Here are some numbered points:
[ 17  25  27   7 -34   9  -1 -23  30  37  33 -13] 0
[ 13  41  19  12   4  16  11 -32 -40  32  -5  21] 1
[ 13 -34  21 -16  28  15   0  27 -16  30  14  50] 2
[  9  -4 -16  38  24  -8  21 -42  10   1 -19  -7] 3
[ 10 -38  24  28  40  -9 -80 -16  -3 -49   0  40] 4
[  -4   26   30   60    1  -25   38 -113  -13   -1  -32  -61] 5
[ -8  37 -23 -15 -16  18 -17  17  -5  15   7  26] 6
[ 62   0 -44 -14  25  35 -20  31  57 -14  26  13] 7
[ 46  -7   1  -4 -42  10  14 -11 111 -35  49 -96] 8
[  3  13 -52 -19  -7   6 -57  42  -5 -16  16  48] 9
[ -9 -22   3 -37  42  27  29  57 -53 -24  16   7] 10
[-53 -26  21   2   5 -38  23 -18 -68 -60 -23 -19] 11
[ 13   4 -45  10  28   8  15  -5  10 -87  15 -75] 12
[  9  21  16  -3 -17  12  67  11  -8  66  10  10] 13
[-13 -30  18 -11  -5  -9   9  26 -28   1 -14  -5] 14
[-44  12   4  32 -10 -25 -81 -16 -19  30 -44  28] 15
[ 23 -24   4  -8  35  24  11   7 -11 -34   8  19] 16
[ 22 -16  -5 -12  18  12 -13  25  -2  15   8  58] 17
[ 13  -4  66 -10 -17  24   6 -28 -10  14  26  37] 18
[-51  26  -8 -24 -45  -6  30  13 -20  62 -14 -32] 19
[  3  72  -7   8 -45  14  22 -27   7  40  10 -46] 20
[-39 -64 -11   3  36 -42 -42  29 -63 -16 -58  76] 21
[ -3  -8 -32   4   5 -24 -26  11  28 -39  -7 -12] 22
[ 30   5   7 -21  57  45   5  31 -41 -51  30  -1] 23
[-16   7 -21 -17 -21   4 -41  35  -4  14  -3  14] 24
[-12  -2  15  13  -4 -18 -87  -7 -10  19 -11  73] 25
[-26  23  -9  -2   1  40  47  -9 -14 -11  -3 -80] 26
[-11  35 -39 -10 -37   7 -44  31  11  28  -4   7] 27
[-46  20 -11   7 -61 -41 -14 -17   9  29 -33 -34] 28
[ 52  -5  14 -11  43  44 -28  28  -5   1  26  89] 29
[ 50 -35   3 -15  14  14  40  21  74  -5  28 -27] 30
[-19   7  10 -41 -21   2 -55  61 -32 -54  -1   2] 31
[ 55   6 -32   7  44  28  15  -3  46 -46  19 -54] 32
[ 26 -38  54   0  48  24  51  -6 -17  28   6  47] 33
[-21 -12  17   5   0  -7 -40 -12 -24  -3  -1  13] 34
[ 22  21   7  46  -3 -10  35 -69  38  23  -6 -47] 35
[ 34  38   4  12 -35  18   5 -29  57  -4  37 -43] 36
[-61   9  -4  27  20 -22 -61 -17 -72  34 -50  49] 37
[ 17  40  -1  20  -3  21 -42 -28 -14   9   5  34] 38
[ 12  25   8  11  29  13 -25   4 -31  28  11  39] 39
[  38   -3    9    1  -43   -1   18  -33  110  -18   38 -106] 40
[  4  20  -3 -36 -25  31 -26  50   7   7  16  15] 41
[-34   2  -9 -27 -18  -8 -70  48 -31 -55   0   5] 42
[ -6  54   3  -6 -55  24   5  -3  17  40  25 -36] 43
[ 22 -43  -6 -17  42  11   0  27   7   1   0  53] 44
[-51 -40  25 -30 -36 -42   5  25 -29  23 -21  43] 45
[-22 -25  12  13  15 -24  46 -21 -32 -13 -40 -25] 46
[ 11  -9   7   2  32  15  51  -8  -3   3  15 -19] 47
[-38  26   0 -31 -18  19 -55  25 -40   5  12  27] 48
[  6  -8  36 -10  46  33  42   6 -63  -1   6  29] 49
[ 11   4  63  -3 -14  30   4 -20 -28  24  24  46] 50
[-30  38 -31 -14 -26  21 -50  10  -6 -55   7 -35] 51
[-26  -2 -35   8  13 -20 -18 -18 -20 -46 -25 -19] 52
[ 16  36 -31  10  -1  16 -53 -12  22 -22   8  -9] 53
[ 22   8  -2 -11 -17  25 -15  23  26  37  24  22] 54
[ -7 -26  25 -13  25   6  10  13 -21  37  15  47] 55
[  8 -25  18   3  23  -6 -23   1 -31  33  -9  74] 56
[ 35 -72  11  -1 100   4   1  45 -31   9 -12 104] 57
[ 51 -72  18  12 109   2   2  25 -10 -12  -8  96] 58
[-37  40   3  -8 -20  39  58 -11  -2  -3 -11 -89] 59
[-39  -8 -13  -3 -22 -37   9  -4   4 -13 -25 -22] 60
[21 -9 11  5 -2 -8 36 -1  6  2 -7 -1] 61
[ 35 -17 -16   1 -29 -21 -58  10  91  -3  12  18] 62
[ 32  10  -1   7   7  32   3 -22  44  -1   1 -19] 63
[ -9  50 -13   8 -23  12 -42 -44   6 -22   0 -33] 64
[ 12  11 -15   6  35  15  59 -26 -11   2  -4 -33] 65
[ 50 -14 -47 -25 -42   0  29  38 112  -5  30 -54] 66
[  3 -43  18 -43   3   5  34  65 -14  15   4  24] 67
[ 25  19  89  -3  25  52  46 -12 -40  20  26  16] 68
[ 44 -27  12  -7  40  32  88  -3  11  15  29 -49] 69
[ -4 -65  16 -27 -56 -33   2  32  58  -7   3 -39] 70
[-20  -5 -10 -51 -37   0 -15  66  11  20   2  -9] 71
[  1  16   5 -33 -33  20  -3  38  26  -7  32 -17] 72
[ 62  72  -5  40   9  33   3 -62  36  18   4  18] 73
[-25 -34  -4 -21  10 -12 -50  46 -29   8  -7  96] 74
[-50  29  11  -7  -1  14 -31  14 -85  -1  -6  25] 75
[-11  -7  21  -1  18  -3 -27  -1 -39  40 -11  63] 76
[ 46  -4   7 -21 -22  30  51   1  64 -41  45 -66] 77
[-13  13  37  -6 -12  22 -26  10 -38  25  19   0] 78
[ -1 -11   9  36  67  -5  -2 -36 -53   3 -32  49] 79
[ 13 -75  60  23  79 -15  80 -53 -74 -14 -25  59] 80
[-34 -31  37   2   0 -44  48 -28 -43  -5 -41 -13] 81
[ 25 -84  10  10  54 -26  20  -4  27  -7 -17   2] 82
[ -6  21 -30 -20 -18  29 -64  27   8  27  13  48] 83
[  2 -23  -7  37  74 -13  20 -35 -35 -28 -45  20] 84
[ -1 -32  -1 -10 -14 -14  62   5   8 -51  -4 -17] 85
[-56  12  -7 -22 -48 -20  22  15 -22  52 -19 -21] 86
[-31 -32   5 -23  -9 -15 -24  42 -14  15 -12  24] 87
[-44   8 -28 -23 -55 -26  31  32   6  26   1 -49] 88
[-11  20  29 -15 -24  26 -32  11 -28  13  22  -2] 89
[-33   7 -20  -6  39  12   1  15 -68 -10 -16   7] 90
[ -2  46 -16  -3 -69  -7  25 -16  77 -13  19 -91] 91
[ -2 -27 -40 -25   8   7 -45  60  20 -33  -2  42] 92
[ 69  11  19   4  -8  26  20 -26  88   3  28 -41] 93
[-11   1  18  32  20  -9  45 -42 -40  20 -41 -12] 94
[ 23  28 -21  18   5  15  40 -16  -1  25   5 -23] 95
[-23  27 -31  -6 -13  13 -42  16  -7 -62   5 -42] 96
[  6 -47   5 -12  54  -4  61  18  -5  17 -11  52] 97
[ 59  -5  23  -4 -13   2 -11 -14  61  42  26  18] 98
[ -23   78  -20   14  -44   23   81  -20  -20    0   16 -117] 99
[ -6  12  -6  17 -45 -38 -45 -22  39   5 -33 -32] 100
[ 44 -28 -45 -26 -32  -4  35  45  99  -7  16 -58] 101
[ 34 -47 -31 -20  28  -3  10  38  68 -63  32 -53] 102
[ -3  98  -6  23 -15  49  33 -44 -40  28   6 -57] 103
[-15 -20  15 -20 -14  -2  20  -2  14 -24   6 -65] 104
[  89    4  -38  -16  -44   -6   54   20  127   -4   61 -110] 105
[  6 -44  12 -13 -16 -22  59  12  80 -24  31 -57] 106
[-16   2  -4 -12  14  13   6  10 -37 -27  11  -1] 107
[-14  52 -13  21 -47 -11  12 -34  13  26 -17 -24] 108
[ -7  50 -30   7 -12  11 -21   4 -38  61 -11  33] 109
[-47  46  -2 -31 -83   0  -5  -1  -7  18   3 -38] 110
[ -3 -50  20   7   7 -24 -19   6  -4  56 -19  71] 111
[ -50  -54   16  -35   -2  -28 -112   46  -45   10  -12  108] 112
[ -4 -35  16  -7  48   5  57 -14 -40 -54 -16 -17] 113
[-14  -1 -18  15  22 -11 -85  11 -23  -5 -22  77] 114
[-12 -14  49   8  33  11 -69   0 -51   2  -2  92] 115
[  0 -17 -19  11  -9 -27  56  -6  32  18 -25 -59] 116
[ -33   12   -9   -2   50   18  -87   29 -105  -22  -24  114] 117
[-44  38  34  -6 -60   2 -24  -8 -11  38  -9  -5] 118
[ 39 -22   0   2 -12  -4  14 -18  89 -44  24 -76] 119
[-26  -4  24  30 -27 -42 -89 -41   9   0 -20  23] 120
[  -9  -46   19   15  -16  -56 -102  -24   30  -11  -24   44] 121
[-24 -33  20 -20  34   1 -16  16 -41 -16  11  35] 122
[ 53  32  28  14  27  57 -10 -20  14  21  38   3] 123
[ 24  25  27  27 -23   8   3 -49   7   5 -10   1] 124
[ -3  32   7  31  -6   2  47 -45  -7  61 -17 -11] 125
[ 18 -55  18 -32  12  -7  64  35  41  34   6  38] 126
[ 34   9  15  41  16  -9  38 -67  24  -3  -3 -46] 127
[   1   45  -25    5  -67   -8   33  -30   64  -28   20 -113] 128
[ -3  15 -45 -12  -9  -1  11  35  16  13   5 -26] 129
[ 12 -27  -2 -46  37  32  41  62 -25 -27  17  -4] 130
[ 60  10   8  -2 -28   6  -8  -9  96  16  29 -32] 131
[ 41 -56   1  -5  44  -6  68  25  14 -58  15 -19] 132
Which three points above are nearest to each new point? Their numbers follow each, nearest first.
[ 60  63  -2  40  26  49  12 -46  18  31  15  12] 73 123 95
[-29  37  15   4  17  18  11  -4 -81  13  -2  48] 75 1 90
[ -5  37 -20  -9   0  30 -12  28 -12   7   8  23] 6 41 24
[ 15  20  -2 -35 -14  31  12  37   9 -17  35 -46] 72 129 41
[  4  37 -20  16 -15   7  52 -14   8  17   2 -39] 95 20 65
[  8 -32 -53  16  29 -22 -39  15  24 -31 -28   7] 22 52 92
[-20  43  -3 -15 -25  23 -69  14 -38   7  20  29] 48 89 83
[  0 -24   1 -10  32  -1  44 -11 -17 -63 -10 -30] 113 85 46
[  2  13 -30 -20 -13  17 -43  65 -17  55   4  77] 83 24 9
[-58 -12  23 -18 -14 -39  29   6 -59 -47  -9 -25] 11 81 46
[ 34 -38  -8   2 -35 -32 -28  -8 119 -16  21   1] 62 131 119
[68 -1  4 10 -3 14 -3 -8 69 34 15 13] 98 131 63
[ 63  75   8  30  -7  53   5 -63  40   1  22 -10] 73 36 123
[-68 -33 -42 -37 -18 -38 -28  80 -18  39 -29  31] 87 45 71
[ -2  75  -1  19 -36  22  25 -32  -7  42   9 -40] 20 103 43
[ 43  17 -20  18  35  15  62 -24  17 -17  -7 -47] 65 95 47
[ 35  27  10  24 -25  22  11 -53  52  -7  28 -43] 36 63 93
[ 62  15 -29  15  49  37 -15   5  48 -32  17 -38] 32 7 63
[-11 -24 -10 -62   0  19  -8 115 -27  24  38  55] 67 71 41
[ -9   5  14  -7 -15  -8 -10  -8 -31   1   8  36] 34 78 76
[  3 -26  34  22  32 -11 -85 -21 -14 -67  -1  37] 4 34 114
[ 15 -36  25  17  40  -9 -89  -6   1 -58   2  38] 4 114 121
[-18 -50 -33 -14  35 -23 -24  52 -17 -46 -22  20] 92 122 87
[ 13  -5  -2  -1  40  27  -7   5 -24 -44   7   9] 16 107 23
[-31  22 -32  14  -3 -21 -20   4 -38  27 -35  38] 109 37 76
[ 31 -29 -37 -16  20  -6 -28  40  74 -62  31 -38] 102 22 7
[ 29   9 -34 -12  -5  17  32  38  42  14  20 -26] 129 72 30
[ 35  21  19   9  28  57  25  -9   2  10  30 -11] 123 47 63
[ 28 -38  67  29  81 -12  84 -62 -77 -11 -13  50] 80 33 79
[  68   -4  -38  -13  -48  -10   56   25  127   -1   58 -106] 105 66 8
[-18   9 -20  15  27  -5 -41  -5 -35 -68 -19 -13] 52 96 107
[ -2  -9  13  30  13 -15  32 -46 -34  16 -43 -33] 94 46 3
[-39  49 -35  36  28  -3 -27 -40 -61 -30 -26 -18] 52 90 64
[ -1 -26 -55  14  38 -14 -30  22  10 -35 -26  18] 22 92 52
[ -9  12  16 -15 -26   1  64  21   6  73   5   7] 13 19 86
[  7 -45 -43 -33  39  -3 -50  68  16 -41  -6  51] 92 44 9
[-24  43 -18  18 -13   2 -46 -49  -2 -25 -16  -1] 64 53 38
[  1   6   0  -1 -12  -3   9 -18   6  22  -4   0] 61 124 95
[ -8 -41  20 -26  -8 -14  21  18 -12  24 -14  -1] 14 87 67
[-51  66   4  -1 -77  -2   9 -19 -36  13   0 -39] 110 118 108
[ -2  21 -31  -3 -13  -4 -16   6  25  -1   2 -31] 129 22 53
[ 25 -14 -10  -5  26   3  -2  16   6 -39   9  23] 16 44 17
[ 22 -10 -17  -9  27  15   3  28  -1 -25  10  18] 16 44 17
[-57 -24  24 -29 -55 -48  -7  33 -24  27 -26  35] 45 87 86
[-51  35   4 -25 -74 -13 -11  13  -6  11   3 -33] 110 118 86
[ 55  57  -8  47  17  27   2 -55  21  13   4  22] 73 124 38
[   1   21   41   68    0  -17   43 -112   -2    6  -36  -55] 5 35 127
[-25   1  14  30  20 -22 -16 -44 -55  -5 -47  40] 79 37 34
[  6 -26  10 -12  42  22  42  19  -9   8  15   0] 47 16 130
[ 20 -36  41   8  36  12  51 -10 -17  43   4  50] 33 55 97
[  9  -8  -4  36  66  -3   5 -37 -50   4 -33  46] 79 84 56
[ 25   9 -38  24  52  25  26 -27  -6 -84   9 -78] 12 32 65
[ -11   84  -11   -1  -49   32   75   -6   -3   -3   21 -105] 99 59 26
[ 11  30  43  17  -4   1  10 -21 -23  37 -10  32] 1 50 124
[-23  24  27  21 -21 -24   8 -39 -36  48 -25  39] 1 125 76
[-54   1   5  -4 -68 -48 -32  -7  14  16 -15 -20] 28 100 60
[-16 -29 -12  11  24 -24 -65  11  -6 -20 -20  44] 114 4 34
